Rows swapped in pairs by one turn or mirror: which row each one swaps with
The rows were stretched afterwards, more along some directions than others.
feruf: [-11   9 -17   2 -10 -21 -15  -2  20 -17  -7 -28 -34  18  22  13 -17 -16
   0 -21  18]
kud: [-10  -7  31 -13 -18  16  -2  22  -7   8  17 -12 -35  29 -17   7  -5 -28
  13  27 -12]
gorar: [ -7 -10 -35 -20   6   1 -31  23  -3   0 -11   7 -27  42 -31 -13   3  -4
  -5  -1  -4]
zizo: [ -7 -12  14  -8  -9  20   5  14   2  10  15 -26 -25  13 -12  18  14 -27
  -7  14  -2]
vab: [-20 -16 -30 -18   9  -5 -52  -5  -5 -11 -16  12 -35  35  -3 -22   9 -16
  -7  14  -2]
vumef: [-15  -3  23 -19 -37  -3   4  35  -6  12   9  -2 -18  40  -8   4 -29 -32
   6  11  -5]
ler: [-22  19  -2  10  24 -27 -54  53  13 -12 -34   0  -9  34 -23 -20 -17 -14
  29 -12  10]
Tusi: [  5  -5 -29 -15  10   1 -45  15  -6  10 -13  -7 -33  36 -23  -6   0  -2
 -13   3  -4]
Fud: [ 36 -22   4 -24 -13 -18  32  24  -8  -2  30  24   2  45 -34  11 -34   5
  30  -2   7]
zigom: [ -6 -22  -2   5   0   1 -45  55  -2   3  -5  -4  32  24 -17 -14  -6  -6
  29  -5   5]
Danet: [-22   1 -21  21   2  -1 -21  23  21 -14  -9  -8  23  -1   0 -12   2 -15
  20  22  13]
Pevu: [-16  -2  26  -7  21  -2 -13  32  -6 -22   4   5   5  18 -34  -7 -33 -14
  49  23  17]
Sebo: [-16  10  -7  -6   4 -12 -21  13  21 -21  -5 -37 -41  26  19   9 -18 -20
  -3 -17  25]
belin: [ 10  -3   2  -4 -16  -4 -11  54  -2   2  20   3  -4  54 -22 -17 -20  -8
  50  -2  -3]
turo: [  4 -19  29 -14 -24   1   8  26 -16  11  12  -3 -19  28  -9   9  -8 -34
  14  11 -23]
nop: [-37  -1  13   4  22  18 -26  46   2  14  -1 -24  -6  25  -8   5  -3 -45
   9  36  13]
nemol: [-16   2   7  16  -1  -7  -9  47 -12 -26  12  11   5  42 -23 -11 -16  -4
  50  -8  -4]
vari: [-16  29   6  12  22 -13 -37  24   6 -23 -11  10  21  46 -16  -5 -17   8
  31  19  22]
vir: [-44   4 -25  15  17   1 -34  -9  24  -4 -32 -21 -10   7  23 -19  37 -26
  18  32   2]
Bibe: [-29  -6  25  -2  20 -23 -37   1   1  -9  13  31 -24  54  -4  -3 -19  -4
  37  -6  -5]
soku: [  2 -22  27 -18 -32  14  -9  25  -9   9  20  10 -29  29 -13   4 -11 -31
   6  21 -11]
Loz: [ -4 -26  -1   3 -14  -3 -36  53  -9   4 -12  18  35  18 -21 -15   1 -10
  33  -8 -11]
namib: [ -9 -19 -27 -19  17   1 -56  16  -2  -2 -12   5 -43  33 -28  -2  -8 -17
  -6   3   3]
Pepof: [-18  -5  16   9   0  14 -24  46 -14   7  -1  -8  22  25 -34  12 -34   8
  50  -6  -2]
zit: [-15  -8  20  -2 -14   7   1  27   0   5   5  -4 -17  30 -21  13 -18 -29
   6  12  -8]
dakin: [ -3   1  17  -4  -5 -11  -9  30  17  -1  21 -30 -27  54 -29  -5 -36   7
  38 -28   9]
kofa: [ -4 -10 -32 -16   5   7 -44  15  -5   4 -15   0 -20  34 -30 -15   6  -6
  -3  29   1]
zem: [-14  -4  -7  16  26  -2 -22  16  12   3   6 -16 -35  38  -7   6 -20  -1
  36 -11   4]
Zami: [-22   8 -30  -4 -14  11   3  -1  16 -13 -14 -38 -29  22   2   4   5  -4
  -1   2  34]
kof: [  0 -10 -20  -6 -12 -34 -14  19  -1 -12 -26  35  -5  33 -29 -30 -22 -18
  28  11   2]
Gimuk: [ 22 -16   7 -19 -24  -3  10  14   9 -19  19  34  28  33 -24  14 -27  24
  33  22  10]
vob: [ -6 -12  23 -24   2  -2   1   6   8 -26  24  17 -48  48   2 -28 -11  -8
  29  20  -7]
beti: [  0   6  28  -3   9  -5 -47  52   0  20   8   9  18  34 -37 -17 -43  -9
  50  12  -5]
mul: [ -3  -2  11  -5  -8 -13 -27  39  15  12 -18  17  50  32 -26 -24 -35 -13
  31  37  -5]
razag: [-12   3 -51  -3   5  15 -19  19  -4  -2 -28 -20 -14  34 -13   7  13  -6
 -10   4   3]
Matas: [ -6 -16 -25  -9  13  -4 -39  30 -20   4 -10  10 -17  51 -25 -17  -6   6
   7   3 -10]
Pivi: [ -9   5 -12   4 -26 -14 -36  32   7   6 -19  33   4  35  -2 -29  17 -19
  24  34  -3]
gumu: [  6  -5  -2  -8   7   2 -13  -8  12 -21   2  23 -31  29   7 -15  12  -7
  13  45  15]
furu: [ -3   6  19 -16   3  -1  -3  34   5 -10  12  23  30  31 -38   6 -31  11
  33  13  36]
bomi: [  0  22  11  13  27 -18 -35  45 -13  -8   6   5   0  39 -41  -8 -47   9
  43   3   6]
sepab: [-25  31 -37  17  -3 -30 -38  37  15 -10 -48  -3  22  40 -11 -14  -3 -12
  16  -5   9]
Rili: [-13 -18  22  -3  14   8 -13  10  -7   8  23 -19 -23  27  -6  27  15 -30
  10  21   2]
Lom: [  4 -23   6   3  -6 -12 -41  49 -13  -3  -3  21  24  30 -25 -12 -10   3
  40 -16  -3]
Pekoz: [ 23 -13 -27 -17 -49 -21  -6  27  12  -8  -4  16 -19  37 -42   8 -53   2
  25 -33 -17]
tinu: [ -4   0   4  13 -28   2  14   0  14 -22  -1  -1  13  20 -25   4  14  19
  13  -6   0]
keza: [ -4 -18 -13 -29  31  -3 -39  13 -12  -7  19  -6 -54  46 -25   6   1 -14
   4   0  16]
nal: [-39   3  18   1  -8  21 -18  45 -10   0   2 -22 -16  40 -23   1 -12 -30
  17  -3   4]
Zade: [-25  13 -22   5   7 -18 -21  -6  22 -26 -19 -36 -47  15  21   9 -14 -23
 -10 -20  22]
piden: [-29   3  19  12   1 -17 -11  -3  -3 -10  -3  30   2  16   4  -7   1  -9
  41  16 -30]
Voda: [-34   5 -22 -11  54  11 -52  38  -3  -1 -10 -21 -34  41 -20 -14   7 -18
   0  15  22]
Pupim: [-13  -3 -39 -13  -5  17 -30   9   4 -12 -22 -16 -26  30 -17 -16  18  -5
 -17   2   4]
gapa: [ -7 -10  11  -5 -35  17  -6  35  -1   7  -6 -13 -11  24 -17  10 -19 -32
   8   6 -20]

Swapped with Pupim: gapa
Swapped with Zami: Pepof
Swapped with Matas: vumef
Swapped with gumu: beti
Swapped with kof: piden
Swapped with zizo: namib

Rows swapped in pairs by one turn or mirror: which row each one swaps with
The rows were stretched afterwards, more along some directions than others.
lolor: [-19   4  26   3  14  12   2 -16  21  41  17 -25  10  11  25  -9 -14 -51
   6  12 -16]
mefe: [-26 -37 -20  13  16   3  -3  -7  10   7  -7 -24 -10 -28  22 -32  37 -69
  13  31 -20]
Buru: [-39  -4   7  -7  78  13 -53 -12  -1  -2  14 -35   1  19  25  32  17 -34
  -2  34  -3]
Kibak: [-55 -42 -40   1  24  32 -39 -13 -16  -1  -3 -68   8   1  48 -26 -20 -75
 -25  96 -20]
zupe: [-23  -3 -41  11 -32  -7 -18   6  16  22 -13 -89  26  -8  16  29 -43  -8
  -8 -12 -30]
motin: [-35 -12  16 -13  57  34 -38   2   0  23 -11 -16 -10  11  35 -18 -14 -58
  -4  67  29]
lop: [-28  16   9 -14  75  37 -58 -21 -17  23  16 -23   4  11  21  37 -46 -24
 -18  18  12]
Luko: [-46   0  -8  -6  29  24 -51 -18   2  12  45 -51   0   1  27  49  -9 -38
 -40  29   7]
megad: [-27  -5  -3  26  43  12 -29 -20  35  39  13 -54   3  -9  22  31  -9 -50
 -11  42   0]
roduz: [-40 -17  -6  24  43  13 -53 -15 -52   8  19 -24  21  13  29 -14   3 -65
  -6  41  11]
gorab: [-45  13 -16  17 -15  16 -43  -7  -8  20   8 -58  46 -17  36   1  27 -62
 -28 -12 -15]
ziza: [-19 -23  -5  46 -27 -22   4  -6  14  10 -11 -27  30 -21   2 -39  47 -63
  22   7 -31]
pem: [-57  -1 -44 -27  31  37 -57   4 -28  13  25 -72  27  -1  46  25 -36 -43
 -56  52 -14]
tup: [ -2 -18 -12 -18  29  14 -41  13 -35  17   3  -5   5  -5  -4 -20  15 -49
  11  51   2]
gitok: [-29 -31  -8   7 -19 -24   9 -18  -6  38  16 -30   3  -2  19 -49  18 -31
 -21  29 -30]
tavol: [-31 -12 -17   1  -4   5 -12 -22  -3  58   0 -41   2 -23  26  -6  10 -15
 -27  30  10]
nuzu: [-18 -23  15 -18  12  23 -38  -6   1  -5   4 -56  17  15  22  10 -34 -25
  -1  41 -12]
veko: [ -1   6  10  -1  36  35 -41 -21  -7  18  41 -16  17  35  12  16   5 -61
 -14  16  -8]
nofi: [-34 -32 -18  13  -5   0 -11  -6   3  34 -17 -31  16 -10  15 -56   1 -65
  -4  51 -46]
Vef: [-46 -16 -43 -14  36  60 -48 -11 -21  -5 -11 -68   5   3  46  10 -34 -64
 -32  79   0]
bego: [ -8 -23   7  48   4  -3  -9 -22  -3  43   9 -36  18 -24  -3 -33  -5 -59
  -5   3   6]
fufop: [  6   1 -14  -1   1  17 -24   5  16  35  11 -51  -3  -9  -3  27  -3 -16
 -16  -7  11]
zelo: [ 11  -1  47  13  50   0 -12  -6  20  25  20  41  -4 -11  12 -15  44 -64
  12  26  -7]
belo: [ 10   7  11  10  39   5 -42 -26 -17  35  62 -27   1  11  17  43  31 -47
 -13  20  23]
loza: [-23  -7  30  22  14  24 -26 -43  -7  -2  37  -9  21   8  26   5   0 -32
 -30  11  19]
gaki: [-17  -8 -13  -4  11  31 -19 -23   4  17  18 -69  11   6  51  42 -25 -36
 -18  18  -2]
gak: [-18 -17 -40   4 -42  16 -11  20   3  -1 -18 -18   5 -42  19 -32  48 -61
  -7  24 -33]
Tir: [ -4  11  16   6  45   1 -41  -1 -10  19  34  15  11  -7  -2  14  10 -22
 -13 -20  29]
Tuf: [-64 -20  -1  11  56   2 -35 -26  10  -2   5 -14 -19  -2  24  -6  -9 -46
 -21  21  -3]
vopop: [ -5  -2  20   7  37  31 -54  -8 -18   7   0   4  11  -2  -7   1  20 -48
   9  13  20]
Pemi: [ 12   0  13  37   9  31 -21 -30   2  55  40 -33  24  -2  23   4 -13 -58
 -27  -4   7]
nemab: [-27   7 -23  11  28  27 -62  -8  -9  35  24 -48  -1  12  39  45  -3 -38
 -13  35  13]
Dib: [-17 -36 -17   9 -37   5   3   3   6   7 -47 -31   9 -33   4 -59  35 -43
  14  -5 -23]
viba: [-46  -9 -40 -48  36  40 -62  -9 -40   1  35 -71   4  11  49  34 -11 -36
 -47  70   0]
Daba: [ -1   7  28  12   6   6 -16 -27 -10  51  47 -30  24  17  14  13 -13 -12
 -43 -16  11]
dos: [  9   4  34  15  47 -20 -34 -14 -19  38  50  22  11  17  -3   8  42 -38
   7 -28  13]
Kap: [  3   6   8  -9  57  17 -43  -6 -26  22  54  19  -3   3  20  15  21 -69
 -16  30  16]
Zetol: [ -1   4  12  41 -22  23 -26 -20   5  28  11 -17  43  -1  15  -2  -3 -51
  -8 -17 -12]
fabo: [-35 -14 -40 -50  31  50 -47 -18 -31  21  22 -65 -14  -5  48  19 -38 -52
 -47  73   3]
Dil: [-13  -7 -19 -12 -21  41  -9  -1  -7  20   2 -56  32 -18   8  -4 -10 -26
 -35  -8 -32]
rifem: [ -3 -20 -16  28 -30 -35   3  16  15  35 -22 -40  27 -14 -14 -28  45 -41
  25 -11 -48]
kebas: [  7 -18  -9  35 -30  -7  -6   1  10  12 -12 -39  43 -29 -11  -8  37 -41
  25 -23 -25]
piluz: [  8   5  -5  21  -5  10 -23 -21   6  58  18 -62  14  -2  24  14 -16 -45
 -13  -3  -8]
madu: [  2 -12 -17  18 -13  16 -35 -23  19  29  23 -68   3  -9  25  36   6 -45
   2  25   1]
lipe: [-23 -10  21  15  35  37 -36 -21  24  22   8 -58  11   1  37  28 -50 -24
  -4  15  24]
bikog: [-16 -30 -27   3  -9   4   1 -11  20  35  -5 -55   1   3   2 -43  18 -61
   3  24 -50]
siti: [-22 -35 -15 -15 -32   5   5 -13   4  29  -7 -43  -2  -1  39 -10  -5 -19
   3  62  -6]
Tus: [-44 -24  -6  13  43 -24 -23   4   5  -6  -5 -14   9 -10  13 -18  26 -29
  10  11 -11]
lezu: [-13  16  37  29  58 -25 -20 -24   7  53  50  23  -9  24  15  18   9 -28
 -15 -45   3]
mev: [-26 -37 -31   0  27  20 -17 -14  -5  12   1 -53 -26 -11  21  -6  25 -49
  -2  68   9]
neb: [-40  -3  -3  13  -9   4 -54 -23  -5   2  16 -59  33   9  49  52  -4 -12
 -15  36  25]
Baf: [-40 -42 -21   4  23  -1 -17  -4  -2  -6 -14 -24  -2 -18   1 -34  29 -50
   5  29  -7]
Zipu: [  0   5  24  -9  31   4 -37   1 -23   9  19  12  27   8   7  -6  26 -53
 -12  11  -1]
gisab: [-25   5 -12 -10 -31  21 -32 -35 -22  22  36 -41  38 -17  35  23  14 -36
 -37  21  -8]
Keviv: [-19 -13 -30 -16  55  33 -28 -11 -11  33  24 -31 -13   5  31  18  13 -60
 -20  75  -9]
rura: [-30  -9  35  10  68   1 -22 -25  20  43  36 -18 -23  23  30  29   7 -26
   3  18   5]
Tuzu: [-66 -40  -9   4   4  21 -32 -29  -7 -16 -11 -74  12   3  37 -16 -21 -24
 -24  51  -3]
Vudi: [ -3 -16   8  -1  15  30 -10 -23  27  24  17 -66   1  -2  27  34 -23 -16
 -14  16  17]
fodef: [ -2   1  15   7  30   9 -33  -9 -34  37  26  28   1   0   1 -35  37 -65
   2  28  12]
bolas: [-57   9 -28 -30  -1  41 -46  -7 -31   6  23 -46  19   1  41  -5 -12 -66
 -33  43 -20]

Swapped with gorab: motin
Swapped with lolor: bolas
Swapped with Tuf: lezu
Swapped with Tuzu: Daba
Swapped with nofi: Zetol
Swapped with megad: nemab
Swapped with dos: Baf

